A =
 24   24  -10   23  -25   -4  -12    6    0
 10  -13  -22   20   -4   21   11   -6   19
 21  -17   14  -12    3   -9  -14   12    5
 17  -11   -9    5    7   32   20  -10   14
  2  -18   26  -27   35   -2   29   -5   17
-18    3   23   11   20   31    8   -8    9
 10   24   18   17   13   18   23    9    5
 19  -15    7   -8  -11   -6   10    1   -7
  8  -14   25  -23   39   -5    5  -15   25
 31  -14  -14  -22    5    6   -1   -4   30
 23  -12  -14   -1    2   10   24   -5    5
 23  -12   -9  -21   -7  -13   14   21    4
  4    6   14    1   11   -1   21   18   11
A[0,-9] => 24
A[-3,3] => -1
A[0,7] => 6
A[3,-9] => 17
A[7,0] => 19
A[7,4] => -11
A[3,-5] => 7
A[-7] => [10, 24, 18, 17, 13, 18, 23, 9, 5]
A[-13] => [24, 24, -10, 23, -25, -4, -12, 6, 0]
A[0,-6] => 23
A[-7,-6] => 17
A[1,-6] => 20
A[-13,2] => -10
A[-9,0] => 2
A[-11,-2] => 12
A[8,-7] => 25
A[-7,-1] => 5
A[1,2] => -22
A[7,-6] => -8
A[:, 2] => [-10, -22, 14, -9, 26, 23, 18, 7, 25, -14, -14, -9, 14]
A[1,1] => -13
A[10,-8] => -12
A[11,7] => 21
A[-7,7] => 9
A[-1,1] => 6
A[9,4] => 5
A[-3] => [23, -12, -14, -1, 2, 10, 24, -5, 5]
A[1] => [10, -13, -22, 20, -4, 21, 11, -6, 19]
A[-11] => [21, -17, 14, -12, 3, -9, -14, 12, 5]
A[:, -9] => [24, 10, 21, 17, 2, -18, 10, 19, 8, 31, 23, 23, 4]
A[-2,0] => 23
A[:, -3] => [-12, 11, -14, 20, 29, 8, 23, 10, 5, -1, 24, 14, 21]
A[1,8] => 19
A[9,-8] => -14

M =
[[3.24, -10.15, 1.75, -3.36, 15.69, -2.15, -4.82, -4.24, -16.37, -4.88, -0.79, 1.56, 2.30],
 [-2.49, 0.63, -4.22, -3.79, -12.54, -9.14, -20.98, -12.19, -6.88, -3.28, -0.19, -6.43, -12.36]]
M[0][0] => 3.24
M[1][-3] => -0.19
M[-1][-2] => -6.43
M[-1][1] => 0.63
M[-1][5] => -9.14
M[-1][2] => -4.22
M[:, 6] => [-4.82, -20.98]
M[0][9] => -4.88
M[0][-8] => -2.15
M[1][8] => -6.88
M[-2] => [3.24, -10.15, 1.75, -3.36, 15.69, -2.15, -4.82, -4.24, -16.37, -4.88, -0.79, 1.56, 2.30]
M[-1] => [-2.49, 0.63, -4.22, -3.79, -12.54, -9.14, -20.98, -12.19, -6.88, -3.28, -0.19, -6.43, -12.36]
M[-1][12] => -12.36
M[-1][6] => -20.98
M[-2][7] => -4.24
M[0][-12] => -10.15
M[0][-10] => -3.36
M[-1][-9] => -12.54

arr =
0.0,-0.1,0.5,-0.1,-0.9,-1.5,0.5,1.3
-0.2,1.0,-0.3,-2.1,-0.4,-0.8,0.0,1.1
-0.7,1.2,-0.3,-0.6,-0.3,0.2,-0.1,1.8
-0.1,0.3,0.7,-0.2,-1.0,-1.0,-0.5,-0.2
0.4,-0.5,1.3,-0.1,-0.6,-1.9,-1.0,-0.2
arr[0, 0] = 0.0
arr[3, 0] = -0.1
arr[2, 1] = 1.2
arr[1] = [-0.2, 1.0, -0.3, -2.1, -0.4, -0.8, 0.0, 1.1]
arr[2, 0] = -0.7
arr[4, 0] = 0.4
arr[:, 1] = [-0.1, 1.0, 1.2, 0.3, -0.5]
arr[3, 5] = -1.0
arr[4, 2] = 1.3
arr[2, 4] = -0.3
arr[2, 3] = -0.6
arr[0, 5] = -1.5
arr[0] = [0.0, -0.1, 0.5, -0.1, -0.9, -1.5, 0.5, 1.3]
arr[:, 5] = [-1.5, -0.8, 0.2, -1.0, -1.9]
arr[3, 1] = 0.3
arr[:, 2] = [0.5, -0.3, -0.3, 0.7, 1.3]
arr[4, 6] = -1.0
arr[4, 7] = -0.2
arr[1, 3] = -2.1
arr[1, 7] = 1.1
arr[0, 7] = 1.3
arr[:, 4] = [-0.9, -0.4, -0.3, -1.0, -0.6]
arr[3, 2] = 0.7
arr[3, 3] = -0.2
arr[2, 7] = 1.8
arr[3] = [-0.1, 0.3, 0.7, -0.2, -1.0, -1.0, -0.5, -0.2]

data = [7, 8, 7, 3, 6, 6, 6, 6, 6, 6, 2, 6, 6, 6, 6]
data[0] => 7
data[10] => 2
data[2] => 7
data[13] => 6
data[3] => 3
data[14] => 6
data[1] => 8

grid = [6862 6308 4312 2475 8751 4180 8707 5097 2244 8025]
grid[0] -> 6862
grid[7] -> 5097
grid[3] -> 2475
grid[4] -> 8751
